128 stands for zero in the data rows.
How far apart are the two rows of each pair, measured in a hidden way? 0 means very close, and 30 very far. Two or three weighted sums of its numbers give each row a place; it is the straight-line distance between the places.
c(167, 077, 077, 063, 188, 189, 069, 186, 069, 188, 186, 072, 074, 120,
  145, 161)
c(074, 184, 183, 179, 082, 080, 176, 084, 184, 064, 068, 146, 162, 066,
  152, 095) -> 18
c(141, 112, 110, 104, 151, 149, 102, 153, 109, 170, 167, 087, 092, 071,
  100, 165)
c(176, 074, 078, 084, 171, 174, 087, 183, 180, 079, 080, 152, 095, 166,
  156, 088) -> 4
c(125, 131, 133, 128, 130, 134, 123, 141, 093, 116, 102, 186, 113, 147,
  162, 087)
c(080, 178, 180, 175, 080, 085, 173, 088, 114, 121, 112, 165, 130, 154,
  119, 071) -> 9
c(141, 118, 112, 112, 144, 135, 131, 140, 077, 174, 169, 088, 102, 083,
  071, 187)
c(132, 122, 127, 130, 128, 128, 134, 133, 150, 112, 112, 167, 150, 149,
  138, 060) -> 2
c(126, 123, 131, 126, 124, 130, 126, 122, 163, 098, 109, 154, 163, 116,
  161, 084)
c(189, 070, 069, 074, 186, 188, 070, 182, 172, 101, 113, 154, 167, 118,
  165, 080) -> 2
c(075, 176, 181, 182, 073, 069, 186, 065, 149, 133, 155, 093, 097, 062,
  096, 187)
c(164, 087, 084, 076, 181, 182, 076, 177, 091, 188, 191, 063, 062, 194,
  175, 156) -> 24
c(120, 124, 126, 131, 120, 120, 133, 128, 094, 134, 121, 144, 163, 171,
  077, 142)
c(130, 134, 129, 123, 127, 127, 133, 128, 101, 169, 168, 085, 088, 063,
  116, 164) -> 14
c(086, 164, 158, 161, 100, 091, 165, 094, 147, 121, 143, 101, 105, 064,
  135, 131)
c(073, 172, 169, 165, 092, 087, 166, 080, 113, 173, 177, 077, 073, 177,
  187, 127) -> 8
c(117, 146, 132, 132, 115, 114, 142, 110, 130, 125, 127, 127, 181, 126,
  119, 104)
c(062, 192, 194, 193, 069, 068, 187, 071, 186, 069, 060, 130, 109, 101,
  184, 128) -> 10
c(152, 103, 105, 107, 146, 141, 112, 154, 087, 147, 138, 131, 173, 160,
  080, 130)
c(136, 118, 113, 116, 137, 132, 116, 136, 171, 109, 124, 119, 184, 144,
  075, 173) -> 15
c(104, 155, 154, 153, 100, 102, 138, 117, 084, 149, 119, 160, 131, 160,
  129, 068)
c(178, 127, 071, 096, 144, 192, 059, 147, 074, 163, 174, 110, 135, 119,
  095, 189) -> 1
c(172, 090, 090, 098, 154, 163, 094, 161, 112, 121, 105, 193, 098, 186,
  090, 106)
c(101, 163, 162, 161, 088, 091, 162, 085, 175, 109, 122, 119, 187, 138,
  081, 148) -> 17
c(069, 185, 185, 189, 066, 065, 191, 063, 100, 154, 158, 097, 112, 073,
  105, 169)
c(154, 096, 097, 099, 161, 157, 101, 158, 063, 185, 183, 075, 077, 086,
  114, 190) -> 11
c(079, 177, 182, 181, 074, 073, 190, 070, 079, 176, 182, 073, 072, 159,
  180, 155)
c(126, 130, 124, 128, 125, 124, 129, 123, 087, 147, 131, 129, 176, 143,
  092, 136) -> 10
c(070, 178, 177, 177, 080, 082, 168, 085, 129, 137, 137, 124, 187, 134,
  128, 098)
c(116, 142, 141, 138, 114, 110, 141, 111, 143, 145, 147, 104, 155, 110,
  110, 135) -> 10
c(161, 102, 098, 102, 156, 158, 092, 162, 153, 095, 089, 186, 115, 138,
  171, 087)
c(182, 066, 068, 063, 190, 194, 065, 193, 116, 172, 174, 080, 081, 070,
  099, 194) -> 6
c(072, 186, 190, 191, 066, 066, 187, 067, 169, 073, 063, 148, 121, 096,
  185, 107)
c(151, 109, 108, 107, 142, 146, 101, 149, 151, 106, 110, 162, 155, 132,
  150, 064) -> 10
c(119, 138, 137, 143, 119, 119, 140, 129, 087, 137, 117, 169, 137, 164,
  125, 081)
c(155, 109, 101, 110, 153, 155, 101, 156, 183, 073, 081, 161, 098, 154,
  166, 088) -> 10
c(099, 169, 170, 166, 095, 093, 155, 098, 113, 110, 094, 188, 122, 128,
  182, 086)
c(144, 105, 099, 098, 159, 154, 106, 162, 141, 142, 150, 108, 158, 102,
  098, 136) -> 19
c(109, 146, 142, 143, 113, 114, 149, 120, 128, 144, 137, 113, 175, 114,
  103, 144)
c(124, 126, 125, 129, 117, 121, 127, 124, 124, 108, 100, 187, 111, 178,
  088, 116) -> 13
c(120, 140, 141, 142, 110, 120, 143, 124, 165, 080, 077, 163, 140, 080,
  172, 133)
c(190, 074, 077, 076, 174, 180, 075, 173, 144, 115, 114, 151, 165, 141,
  140, 063) -> 17
c(127, 117, 121, 114, 148, 140, 111, 127, 072, 193, 195, 060, 060, 196,
  128, 128)
c(089, 159, 169, 164, 088, 093, 164, 090, 185, 068, 064, 171, 179, 071,
  175, 075) -> 28
c(137, 116, 122, 121, 138, 142, 117, 140, 088, 119, 095, 175, 099, 169,
  141, 072)
c(078, 185, 183, 184, 069, 073, 184, 068, 169, 096, 113, 130, 189, 117,
  136, 093) -> 21
c(114, 151, 147, 150, 107, 115, 147, 108, 161, 074, 066, 149, 126, 093,
  192, 101)
c(147, 114, 112, 116, 133, 131, 122, 134, 101, 132, 125, 143, 140, 188,
  061, 168) -> 10
c(065, 189, 188, 185, 074, 074, 180, 078, 105, 120, 105, 187, 103, 180,
  099, 092)
c(117, 133, 123, 115, 135, 136, 127, 133, 135, 163, 172, 082, 080, 100,
  154, 141) -> 7
c(115, 137, 135, 135, 112, 112, 146, 112, 098, 157, 155, 107, 164, 126,
  084, 169)
c(077, 181, 177, 178, 078, 079, 172, 085, 079, 166, 157, 107, 176, 143,
  079, 159) -> 8
c(123, 135, 128, 126, 129, 130, 124, 131, 144, 126, 132, 123, 190, 129,
  133, 097)
c(149, 107, 113, 109, 147, 151, 114, 150, 167, 081, 081, 176, 106, 147,
  157, 084) -> 15
c(060, 194, 193, 192, 065, 070, 189, 070, 133, 113, 104, 185, 117, 171,
  121, 070)
c(114, 151, 150, 154, 102, 105, 149, 112, 180, 069, 061, 172, 181, 075,
  169, 065) -> 10
c(166, 091, 086, 091, 167, 161, 094, 164, 148, 132, 144, 111, 179, 151,
  072, 173)
c(092, 166, 171, 166, 087, 086, 171, 080, 088, 178, 181, 075, 073, 144,
  162, 169) -> 15
c(126, 122, 126, 124, 130, 130, 120, 136, 193, 062, 071, 174, 175, 105,
  173, 079)
c(098, 153, 148, 144, 112, 110, 142, 114, 065, 188, 183, 077, 079, 072,
  109, 182) -> 11
c(091, 158, 144, 146, 109, 108, 149, 100, 154, 150, 164, 085, 080, 106,
  154, 171)
c(142, 123, 118, 117, 139, 150, 109, 145, 195, 061, 075, 185, 174, 073,
  178, 116) -> 13
c(096, 161, 160, 166, 090, 090, 164, 087, 100, 111, 099, 188, 121, 140,
  159, 074)
c(156, 106, 098, 099, 159, 158, 114, 156, 084, 180, 181, 076, 077, 086,
  117, 181) -> 7
c(145, 115, 116, 113, 144, 144, 114, 139, 134, 150, 151, 108, 164, 113,
  087, 154)
c(161, 088, 095, 091, 158, 162, 091, 161, 186, 072, 078, 160, 108, 146,
  160, 092) -> 13
c(091, 169, 164, 162, 097, 094, 148, 097, 171, 087, 086, 174, 115, 130,
  178, 102)
c(074, 184, 176, 179, 076, 079, 174, 082, 078, 163, 146, 121, 183, 149,
  112, 119) -> 19
c(133, 125, 133, 127, 131, 136, 121, 131, 124, 105, 093, 176, 106, 141,
  173, 076)
c(102, 167, 161, 164, 099, 095, 158, 099, 163, 079, 073, 161, 139, 072,
  169, 106) -> 13
c(190, 074, 083, 082, 170, 176, 084, 178, 089, 155, 132, 135, 155, 182,
  065, 158)
c(064, 195, 195, 196, 060, 061, 195, 060, 076, 149, 134, 123, 190, 123,
  126, 115) -> 3
c(173, 080, 073, 073, 173, 183, 077, 189, 139, 144, 144, 111, 177, 158,
  065, 184)
c(079, 181, 184, 180, 072, 074, 185, 072, 106, 148, 142, 110, 141, 081,
  105, 158) -> 13
c(089, 164, 158, 151, 102, 101, 161, 104, 155, 130, 152, 096, 102, 062,
  141, 122)
c(168, 094, 094, 092, 164, 161, 096, 161, 123, 156, 157, 098, 131, 122,
  066, 195) -> 4
c(091, 170, 167, 170, 081, 080, 168, 084, 108, 143, 133, 126, 183, 137,
  107, 123)
c(143, 115, 105, 108, 145, 140, 099, 148, 166, 096, 109, 150, 159, 167,
  078, 141) -> 2
c(105, 156, 158, 159, 092, 099, 162, 092, 108, 129, 119, 150, 147, 152,
  120, 075)
c(072, 188, 188, 192, 063, 064, 190, 064, 152, 092, 101, 189, 121, 161,
  127, 077) -> 11
c(183, 067, 067, 066, 192, 186, 064, 191, 137, 169, 176, 080, 078, 084,
  118, 183)
c(166, 090, 092, 128, 184, 127, 176, 151, 087, 157, 171, 100, 096, 090,
  062, 197) -> 19
c(109, 150, 154, 153, 102, 098, 159, 101, 114, 145, 148, 106, 150, 108,
  110, 140)
c(145, 114, 103, 103, 158, 154, 099, 149, 065, 196, 196, 059, 060, 197,
  113, 120) -> 22
c(195, 060, 065, 068, 191, 185, 060, 193, 181, 076, 079, 154, 090, 170,
  143, 091)
c(123, 124, 120, 123, 137, 137, 134, 128, 073, 179, 180, 079, 078, 098,
  147, 148) -> 8
c(177, 081, 074, 072, 185, 186, 079, 176, 070, 193, 194, 062, 063, 192,
  196, 175)
c(129, 135, 128, 132, 124, 111, 128, 121, 108, 152, 149, 106, 166, 122,
  083, 162) -> 11
c(168, 090, 097, 096, 156, 156, 098, 160, 081, 150, 133, 128, 161, 179,
  078, 150)
c(105, 149, 140, 143, 120, 107, 137, 101, 085, 181, 185, 069, 068, 180,
  186, 149) -> 1
c(096, 165, 171, 170, 087, 086, 171, 084, 187, 073, 076, 165, 116, 130,
  172, 083)
c(147, 105, 104, 109, 144, 147, 112, 142, 068, 176, 172, 089, 102, 088,
  072, 186) -> 15
c(122, 126, 118, 113, 145, 141, 125, 134, 117, 158, 165, 090, 090, 060,
  099, 189)
c(144, 115, 124, 121, 135, 144, 122, 130, 193, 065, 061, 141, 117, 093,
  175, 108) -> 11
c(162, 091, 104, 106, 148, 145, 112, 144, 100, 126, 112, 182, 099, 191,
  064, 140)
c(097, 157, 159, 153, 109, 108, 151, 110, 170, 064, 069, 132, 137, 059,
  130, 145) -> 4
c(148, 110, 111, 107, 146, 151, 102, 147, 171, 086, 100, 161, 153, 130,
  154, 061)
c(102, 148, 155, 149, 106, 113, 140, 116, 174, 066, 077, 129, 126, 063,
  140, 130) -> 4
c(176, 099, 094, 100, 154, 153, 107, 155, 098, 122, 105, 185, 097, 192,
  060, 148)
c(137, 132, 136, 141, 123, 119, 126, 126, 110, 111, 094, 182, 109, 162,
  140, 064) -> 8
c(076, 180, 179, 178, 076, 074, 178, 074, 133, 129, 139, 112, 158, 077,
  134, 109)
c(143, 114, 111, 109, 150, 145, 111, 144, 066, 189, 188, 069, 070, 155,
  164, 183) -> 9
c(084, 173, 173, 174, 084, 079, 173, 082, 161, 094, 101, 157, 160, 144,
  112, 113)
c(176, 085, 085, 087, 173, 176, 080, 176, 064, 192, 192, 065, 065, 183,
  177, 163) -> 18
c(122, 143, 137, 137, 122, 122, 141, 121, 190, 063, 066, 157, 171, 085,
  133, 123)
c(134, 116, 120, 114, 136, 134, 125, 135, 086, 169, 161, 092, 109, 081,
  090, 168) -> 11
c(187, 064, 065, 066, 190, 186, 075, 190, 080, 175, 172, 089, 105, 099,
  067, 194)
c(102, 155, 156, 154, 098, 093, 157, 095, 123, 127, 123, 128, 194, 150,
  071, 166) -> 10
c(124, 133, 138, 131, 114, 112, 139, 111, 106, 146, 145, 114, 193, 164,
  061, 190)
c(186, 070, 070, 072, 192, 185, 071, 193, 121, 154, 155, 112, 178, 152,
  072, 179) -> 6
c(082, 174, 174, 172, 086, 089, 164, 092, 174, 080, 084, 164, 104, 142,
  167, 083)
c(161, 095, 091, 092, 167, 167, 082, 169, 095, 182, 183, 074, 076, 094,
  131, 166) -> 8
c(106, 153, 147, 149, 106, 108, 142, 116, 153, 101, 103, 190, 107, 175,
  116, 066)
c(088, 174, 176, 179, 075, 073, 184, 077, 084, 162, 154, 102, 154, 102,
  097, 137) -> 2
c(191, 059, 059, 059, 197, 197, 061, 197, 059, 195, 194, 063, 066, 172,
  162, 172)
c(083, 172, 176, 175, 081, 080, 177, 079, 182, 065, 066, 156, 166, 070,
  158, 103) -> 21
c(165, 097, 085, 078, 187, 174, 059, 167, 093, 165, 164, 116, 184, 189,
  076, 129)
c(062, 190, 192, 190, 068, 070, 185, 072, 118, 103, 096, 178, 112, 139,
  165, 089) -> 23
c(116, 145, 156, 158, 100, 100, 152, 105, 102, 102, 084, 157, 088, 188,
  114, 079)
c(192, 063, 062, 061, 194, 195, 070, 195, 125, 166, 169, 084, 084, 060,
  073, 195) -> 16
c(174, 078, 077, 074, 177, 180, 070, 175, 078, 182, 182, 074, 076, 104,
  116, 179)
c(189, 066, 066, 070, 184, 192, 063, 192, 139, 127, 130, 123, 180, 158,
  083, 133) -> 13
c(135, 128, 134, 131, 117, 117, 137, 118, 112, 114, 099, 197, 094, 191,
  066, 144)
c(141, 119, 122, 115, 147, 137, 105, 150, 197, 060, 062, 179, 193, 065,
  185, 070) -> 1
c(192, 066, 067, 070, 185, 185, 076, 184, 109, 153, 144, 115, 197, 131,
  120, 114)
c(174, 080, 086, 080, 169, 167, 098, 168, 104, 134, 129, 141, 138, 190,
  062, 176) -> 4
c(170, 072, 076, 078, 175, 179, 069, 174, 061, 195, 193, 063, 065, 182,
  168, 180)
c(130, 129, 125, 124, 122, 125, 139, 125, 105, 147, 140, 121, 182, 156,
  092, 133) -> 13
c(197, 082, 124, 072, 194, 158, 103, 175, 179, 115, 136, 099, 132, 078,
  101, 197)
c(175, 084, 083, 085, 171, 170, 085, 177, 147, 127, 130, 125, 185, 149,
  102, 110) -> 26
c(089, 160, 162, 160, 093, 088, 170, 088, 080, 169, 166, 089, 088, 069,
  130, 163)
c(197, 079, 062, 065, 188, 195, 074, 155, 059, 172, 169, 100, 186, 170,
  065, 139) -> 21
c(146, 106, 106, 103, 149, 152, 103, 150, 168, 102, 103, 184, 122, 172,
  102, 096)
c(149, 097, 092, 080, 178, 174, 088, 172, 069, 191, 190, 066, 064, 187,
  191, 130) -> 20
c(169, 096, 100, 097, 158, 159, 092, 166, 192, 067, 067, 146, 139, 074,
  154, 101)
c(071, 182, 186, 189, 070, 068, 182, 062, 133, 100, 059, 190, 082, 183,
  197, 059) -> 6
c(066, 189, 187, 188, 070, 067, 189, 069, 193, 077, 102, 162, 188, 100,
  165, 066)
c(077, 180, 179, 179, 080, 085, 168, 083, 117, 104, 089, 169, 094, 166,
  143, 083) -> 17
c(100, 153, 146, 150, 110, 117, 145, 110, 132, 097, 084, 147, 087, 184,
  119, 062)
c(169, 083, 080, 075, 179, 172, 083, 179, 146, 141, 152, 103, 162, 124,
  076, 157) -> 14
c(151, 105, 111, 110, 147, 147, 113, 152, 185, 072, 075, 170, 158, 061,
  144, 117)
c(159, 102, 095, 090, 162, 167, 093, 159, 072, 193, 195, 061, 061, 195,
  158, 146) -> 24
c(067, 192, 185, 186, 070, 071, 186, 076, 083, 160, 151, 117, 193, 127,
  122, 099)
c(131, 136, 139, 142, 111, 111, 139, 120, 137, 091, 076, 152, 120, 101,
  195, 104) -> 25
c(068, 181, 182, 180, 076, 080, 175, 086, 177, 085, 088, 191, 139, 087,
  184, 100)
c(190, 059, 062, 062, 195, 193, 065, 196, 076, 167, 156, 115, 197, 129,
  107, 118) -> 27
c(134, 110, 116, 119, 136, 139, 113, 139, 096, 158, 150, 110, 167, 122,
  087, 160)
c(139, 104, 100, 094, 165, 160, 105, 165, 134, 161, 171, 080, 079, 090,
  136, 173) -> 7
c(137, 125, 131, 127, 130, 133, 118, 138, 138, 082, 059, 120, 086, 168,
  170, 110)
c(077, 182, 181, 182, 073, 072, 188, 066, 075, 177, 178, 081, 081, 082,
  139, 160) -> 10
c(120, 132, 119, 116, 142, 131, 119, 125, 061, 196, 196, 060, 059, 196,
  106, 116)
c(179, 076, 078, 075, 183, 179, 086, 176, 072, 179, 176, 085, 091, 070,
  089, 167) -> 18
c(179, 073, 079, 080, 174, 177, 082, 181, 121, 140, 137, 119, 189, 140,
  105, 112)
c(116, 128, 114, 111, 153, 150, 111, 146, 074, 185, 186, 070, 067, 183,
  195, 134) -> 10
c(160, 109, 110, 112, 141, 139, 121, 146, 093, 128, 107, 192, 097, 193,
  070, 150)
c(075, 174, 169, 167, 086, 088, 176, 079, 071, 180, 179, 075, 072, 165,
  196, 128) -> 12
c(130, 130, 135, 140, 118, 123, 138, 119, 094, 113, 106, 197, 090, 193,
  063, 153)
c(194, 061, 060, 060, 197, 196, 061, 197, 077, 183, 175, 083, 095, 079,
  077, 191) -> 5
c(122, 140, 143, 133, 119, 123, 129, 133, 126, 147, 142, 116, 195, 124,
  128, 082)
c(157, 105, 108, 112, 139, 144, 116, 151, 082, 141, 120, 175, 120, 176,
  086, 112) -> 8
c(164, 098, 109, 105, 152, 153, 095, 152, 192, 069, 064, 137, 107, 100,
  174, 120)
c(169, 085, 087, 093, 162, 166, 089, 165, 140, 116, 113, 170, 129, 161,
  115, 072) -> 13
c(196, 059, 061, 063, 193, 193, 066, 192, 105, 116, 106, 183, 112, 181,
  093, 107)
c(112, 140, 143, 140, 116, 113, 163, 111, 170, 131, 152, 095, 110, 075,
  097, 174) -> 25
c(186, 062, 064, 061, 195, 194, 062, 194, 066, 190, 189, 070, 073, 123,
  145, 181)
c(059, 197, 193, 191, 067, 068, 182, 073, 196, 060, 072, 192, 172, 073,
  179, 108) -> 24
c(132, 119, 117, 117, 140, 135, 110, 144, 070, 178, 168, 096, 149, 119,
  086, 156)
c(124, 124, 128, 124, 129, 129, 115, 137, 194, 059, 083, 148, 192, 121,
  121, 108) -> 11
c(182, 070, 070, 069, 189, 191, 062, 188, 161, 106, 111, 165, 152, 132,
  147, 066)
c(068, 186, 187, 184, 078, 078, 177, 083, 163, 076, 067, 140, 108, 099,
  176, 123) -> 8
c(093, 161, 160, 156, 094, 095, 169, 086, 098, 184, 188, 065, 064, 193,
  177, 143)
c(188, 060, 063, 065, 179, 191, 067, 192, 111, 129, 122, 145, 156, 135,
  142, 063) -> 12
c(091, 159, 161, 163, 095, 089, 169, 088, 083, 174, 179, 078, 077, 115,
  144, 144)
c(107, 147, 152, 158, 104, 103, 158, 105, 176, 075, 067, 146, 111, 109,
  188, 110) -> 12
